Rotation paths and how fast each direction turns (degrees a step)
Each turn is a multiple of 5 degrees from 10 to 175, or 0.
Each row of a path follows its step; steps can be skipped.
path 1
step 0: [27, 16, 10, -11, -24, -23, -20, 13, 2, -13, 13, 13, 17, -36, 6, 26, 9, -7, 39, -2, -20, -9, -21, 3, -29, 9, -21, 7, -5, -21, 28, -14, 6, 0, 8, 12, -6, -10]
step 1: [9, 8, 10, -10, -7, -3, 1, -11, 9, 10, 3, -17, 13, 1, -4, 27, -7, -4, 5, 10, -41, 20, -1, 11, 11, 25, 1, -19, 38, 13, -25, -21, 11, -15, -10, -19, 42, 26]
step 2: [12, 12, 24, 2, 29, 23, -13, 18, 20, 8, -23, -12, 6, -4, 6, -16, 3, 25, -41, 35, 8, 16, 18, 15, -11, 5, 21, 1, 25, -2, 5, 11, -21, -1, -26, -2, -4, -16]
step 3: [28, 17, -14, -5, 29, -18, -17, -8, -8, -3, 17, -8, -31, -6, 34, -12, 23, 6, 38, -6, 38, -10, -2, 5, -1, -4, -5, 5, -1, -2, -10, 9, -14, -16, -8, -17, -26, -24]
step 4: [-5, -32, -27, -32, -8, -3, -6, -8, -4, -13, 18, -1, 17, 19, 8, 24, -20, 10, 13, 17, 1, -9, -27, -7, 20, 21, 21, -26, -38, 5, -19, 11, -1, -18, 9, -15, 1, -2]
step 5: [-32, -3, 12, -20, 5, -3, -20, 5, -16, 11, -29, -11, 31, 10, -1, 5, -6, 3, -41, -12, 1, -27, -38, 14, -13, -24, 3, -3, -1, -12, 16, -21, 14, -18, -23, 10, 3, 0]
step 6: [3, 43, -11, 26, 27, 1, -2, -12, 5, 8, 0, 0, -20, 7, -19, 15, -15, -39, 2, 12, -13, -35, 1, -6, -10, -21, -19, 14, 12, -14, 4, 15, 20, 13, -21, -21, 2, -20]
step 7: [-17, 16, 5, -3, -20, 15, -7, -35, 6, -15, 11, -2, 27, -9, -21, -2, -13, 1, 40, 24, 24, 0, 15, -3, -11, 2, 28, -10, 16, 3, -24, 17, -5, 36, 22, 1, 4, -6]
step 8: [29, -26, 32, -8, -16, 5, 7, -42, 28, -9, -14, 8, 28, -15, -1, -24, 15, 18, 10, -15, 8, 24, -17, 7, -8, -20, -9, -9, -18, -13, 10, -13, 18, -10, -15, -6, 4, -8]
step 9: [18, -8, -31, 15, 17, -8, 1, -11, -5, -28, -15, -20, -10, 11, -15, 23, 11, -4, -8, 11, -23, 30, 2, 12, -24, -11, -16, 29, -10, 31, 14, -23, -5, -30, -3, -22, 12, -7]
step 10: [-5, -7, -20, -27, 2, 18, 24, 8, -28, -18, -20, -8, -7, 19, 3, -5, -6, -12, -11, 23, 26, 11, -6, -27, 4, -3, 7, 6, 50, -1, -1, 8, -31, 15, -5, -24, -10, 19]
[-2, -3, 0, -8, 1, 4, -2, 8, -4, 6, -12, 2, 7, -7, 2, -6, 7, 5, 1, 5, 1, 3, 4, -5, 0, -13, 4, -7, 0, -10, 6, 2, 1, 2, 1, 4, -2, 0]	130
[4, 3, 0, -1, 7, 7, -5, 3, 1, -2, 5, 1, 2, -6, 6, 1, -2, -2, -3, -3, 4, -2, 3, 4, -1, -7, 0, 12, 0, 5, 12, 8, 9, -8, 10, -6, 3, 3]	115
[9, 3, 1, -9, -6, 5, -4, -5, -10, -5, 11, 0, -2, 4, 2, -8, -3, 0, -1, 0, -3, -1, 5, 3, -4, -1, -5, -2, -2, -10, -7, 5, -2, 4, 10, 2, -8, -3]	95
[-6, 3, 2, -4, 0, -2, -4, -7, -7, 4, -1, -2, -3, 2, 5, -5, 6, -1, 6, -13, 7, 0, -4, 2, 1, -7, -3, -2, 15, 4, -6, -6, 1, -2, 1, -1, 3, 9]	160
[-4, -9, 2, -9, -4, 2, 8, -3, -4, 8, 3, -2, 6, 7, -2, 3, -4, 8, 3, 0, -1, -2, 5, -4, -3, 3, 6, 9, 8, 3, -2, 13, -1, -2, -2, 3, 7, -1]	125
[9, -9, -1, 3, 0, 3, -8, -2, 11, 5, 6, 1, 2, 3, -2, -4, 9, 5, 6, 0, 8, -6, 0, -6, 3, -7, 1, 3, -7, 7, -6, -5, -4, 1, 5, 5, 1, -3]	80
[3, 0, -1, 3, 6, 10, -2, 3, -13, 3, 2, -3, 3, -3, -4, 1, 2, 0, -10, -1, 4, -1, 3, -8, 5, 5, -6, 1, 7, 2, -1, -6, 1, 7, -3, -3, 8, -12]	90
path 2
step 0: [24, 5, 6, 31, 19, 7, 10, 30, 18, -15, -7, -5, -24, -6, 22, -6, 17, 6, 1, 4, -11, -20, 5, 6, -8, -24, -6, -6, 7, -19, 5, -1, 2, -10, -10, 6, 8, -7]
step 1: [18, 1, -25, -15, -5, 9, -4, 5, 18, -13, -5, 1, 6, -9, -9, -25, -11, 6, 24, -16, -38, -2, -4, 5, -21, 12, 4, -18, 14, -10, 10, 15, -6, 6, -11, 4, 8, 12]
step 2: [-7, -17, -16, 9, -22, -10, 26, -10, 7, -11, 5, 8, 19, -7, -3, 25, -14, -16, 10, 6, -19, 7, 4, 8, -7, -14, 0, 8, 14, -21, 16, 3, -4, 21, 21, -9, -22, -5]
step 3: [3, -21, -13, -15, 10, 1, -4, 10, 2, 6, -18, -5, -7, 8, 10, 14, -1, -11, 17, 27, 5, 16, -3, -24, 10, -25, 15, -10, 18, -9, -7, -12, -19, -2, 3, -9, 7, -30]
step 4: [23, 0, 3, -10, -30, -3, 5, 10, -13, 26, -23, -5, -4, 19, -16, -8, -11, -3, 9, 18, 1, 4, 7, 14, -12, 15, 1, -2, 24, 9, -16, -1, 9, -29, 4, 5, 8, -7]
step 5: [2, -13, 0, 16, -3, -12, 21, 27, -3, -1, -4, -18, 8, -7, 2, -15, 7, 19, -2, 4, -12, -25, 19, 19, 5, -7, 12, 24, -13, -10, -2, -3, 16, -12, 18, 20, -12, -19]
step 6: [13, -19, -20, -29, 33, -20, -2, 12, -1, -10, 12, -13, -21, -11, 1, -14, -10, 13, -9, 2, -23, -11, -2, 1, -5, 2, -6, -3, 6, -2, -5, -9, -23, 11, 9, 21, 10, 6]
step 7: [12, -8, -5, 3, -23, -16, -6, -17, -21, -6, 18, 10, 9, 8, 1, 9, -4, 4, -7, 24, -11, -16, -21, 22, -25, -4, -9, -5, 13, -4, 26, 12, -25, 4, 2, 0, 7, 11]
step 8: [-1, -16, 11, 2, -24, 15, -9, -6, 3, -2, -13, -19, 12, 24, 27, -3, 5, 1, 11, 6, -3, 2, -6, -10, 10, -10, 7, 5, -26, -22, 14, -2, -38, 2, 17, -1, -8, -12]
step 9: [23, -8, 16, -6, -6, 16, 10, 2, 6, 9, -11, -18, -23, 14, 4, 14, 19, -13, -10, -5, -21, 24, 11, 1, 1, 14, -17, -4, 19, -1, -25, 14, -19, -5, 5, 13, -3, -7]
step 10: [2, -5, 0, 29, -13, 5, 7, 14, -2, 6, 2, -9, 1, -7, 0, -12, 12, 8, -14, -6, -7, 6, -9, 21, 4, -13, 12, 5, 33, -24, 6, 26, 20, -12, -18, 17, 19, -9]
[0, 3, -1, -1, -8, -5, 8, -1, 1, -6, 6, -2, -4, 7, 3, -1, -10, 3, -4, -2, -3, 9, 1, 5, 2, 3, -16, -8, 4, 9, -2, -3, 3, -3, 2, -6, -4, 0]	145
[6, 3, -5, -6, -4, -2, 3, -12, -2, 5, -1, 6, 5, 2, -5, -7, 9, -1, -1, 3, -3, 5, -1, 9, -4, 3, 6, -1, 7, 10, -2, 10, 3, 2, -3, 3, 6, 7]	130
[-5, -7, 0, -6, -3, -3, 2, 0, 4, 3, -2, 4, -6, -8, -3, -1, -4, 7, -1, 7, 5, 1, -4, 5, -10, 6, 7, 2, -3, 3, -7, -8, 7, 4, 2, -6, 2, -14]	40
[-1, 2, -4, 4, -6, -3, 8, 4, -5, 0, -7, 5, 7, 0, -8, -5, -4, 0, -4, -3, 2, 7, -1, 2, -1, -5, -1, 1, -19, -8, -4, 5, -4, 2, 4, -1, -1, 2]	120
[-1, 3, -7, 1, -4, 13, 4, -4, 1, 3, 4, 0, 9, 6, 0, 10, -1, -1, 0, 10, 6, 6, -3, -7, 1, 4, 0, 1, 1, 5, 4, -5, -12, 4, 5, -1, 3, -6]	70
[-4, -2, -5, -1, 1, 1, -1, 7, 4, 0, 5, 1, 0, -8, 6, 6, 0, -1, -1, 7, 6, 3, -6, 0, -6, -3, -2, -5, 1, -2, -11, 5, -3, -15, -1, 1, 8, 11]	115
path 3
step 0: [-11, -5, -33, 0, -14, 24, -2, -13, 18, -26, 4, -20, 13, 20, 11, -14, -3, -11, 8, -19, 2, 14, -8, 1, -4, 4, 36, 1, 12, 6, -2, -19, -12, -13, -24, 20, 0, -24]
step 1: [7, 1, 6, -6, 5, 23, -17, 15, 30, -7, 19, -9, 1, 2, -21, 8, -15, 32, 9, -13, -22, -2, -8, 8, -5, -27, -8, 6, 10, 3, 47, -3, -22, 1, -2, -10, -6, -19]
step 2: [5, -23, -4, 2, -26, -12, -23, -11, 19, 18, 6, 1, -9, 11, -17, -1, -4, -4, 9, 1, 18, -2, 29, 6, -5, -10, 7, 10, -12, -10, -9, 19, -6, -4, 17, -42, -16, -34]
step 3: [15, -2, -9, 3, 8, -2, -52, 6, 13, -2, -16, 10, -27, 1, 17, 7, -21, 7, -3, 2, 19, 16, -9, 3, -11, -7, 11, -11, -17, -9, -23, 13, -16, 16, -5, 15, 32, 1]
step 4: [19, -3, -4, -3, -15, 13, 20, -14, 31, 2, -6, -2, 7, -25, 8, 20, 4, 0, 5, -24, 36, -6, 7, -9, 26, -32, -6, 4, 14, -1, -5, 12, -14, -5, -24, 15, 16, 16]
step 5: [-18, 9, 8, -36, 22, 17, 19, -9, 9, 2, -18, -38, 22, 12, -6, -2, -10, 20, -25, -15, 26, 5, -5, 3, 1, -7, 6, -3, -11, -9, -7, -2, -3, 8, -9, -24, 3, -18]
step 6: [11, 22, 15, -10, 13, -2, -6, -6, 22, 7, 14, -2, 2, 33, -15, 29, -20, -6, 19, 13, 6, -3, -11, 4, 3, 6, -17, 19, 3, -18, -23, -12, -23, 17, 3, 8, -35, -6]
step 7: [-20, -2, 3, 25, 13, -3, -23, 7, 23, 3, -18, 0, 12, 0, 27, 16, 6, -13, 8, 12, 11, 24, 23, 33, 11, 2, 15, 28, 17, -6, -2, -3, 10, -9, -16, 6, -6, -23]
step 8: [33, -12, 33, 1, 15, -2, 6, 18, 8, 16, -1, 1, 27, -7, 17, 9, -1, 13, 16, 2, 15, 28, -11, 20, -14, -19, 14, -13, -3, 16, 21, 12, -10, 6, 25, 5, 14, 4]
step 9: [12, -11, -1, -23, -15, -27, 20, 10, 12, 21, 26, -15, 9, -22, 9, 0, -14, 13, 14, 17, 34, -7, -1, -5, -18, 12, 5, 4, -1, -2, -27, -5, 9, -28, -13, -18, 5, -5]
step 10: [-7, -7, 1, -5, 31, 14, -5, 15, 1, -1, 21, -1, -15, 25, 22, 25, 3, 18, -9, 7, 21, -15, -6, -13, 9, 12, -1, 22, -39, 10, -5, -22, 7, 2, -10, 8, 25, -1]
[7, -8, 3, 5, -1, 2, 6, -1, 1, 7, -6, -5, 4, -8, 2, -3, -2, 4, -2, -12, -2, 5, -4, -7, -7, 2, 6, -4, -1, -2, -6, 2, 4, -6, -5, 13, -2, 3]	80
[1, 4, -2, 4, 5, 4, -4, 1, 7, -2, 8, 4, -4, 4, 12, 2, -1, -14, -6, -3, -9, -2, 5, 3, -1, 6, -1, 3, -5, 0, -10, 8, -2, -2, -1, 6, 4, 1]	100
[1, 10, -3, -2, 6, -1, 3, -5, 5, 3, -7, -6, 7, -7, -4, 8, 6, -3, -10, 12, -2, 3, 8, -1, -4, 1, 6, 1, 4, 2, -3, -3, -3, 5, 6, 5, -5, 5]	40
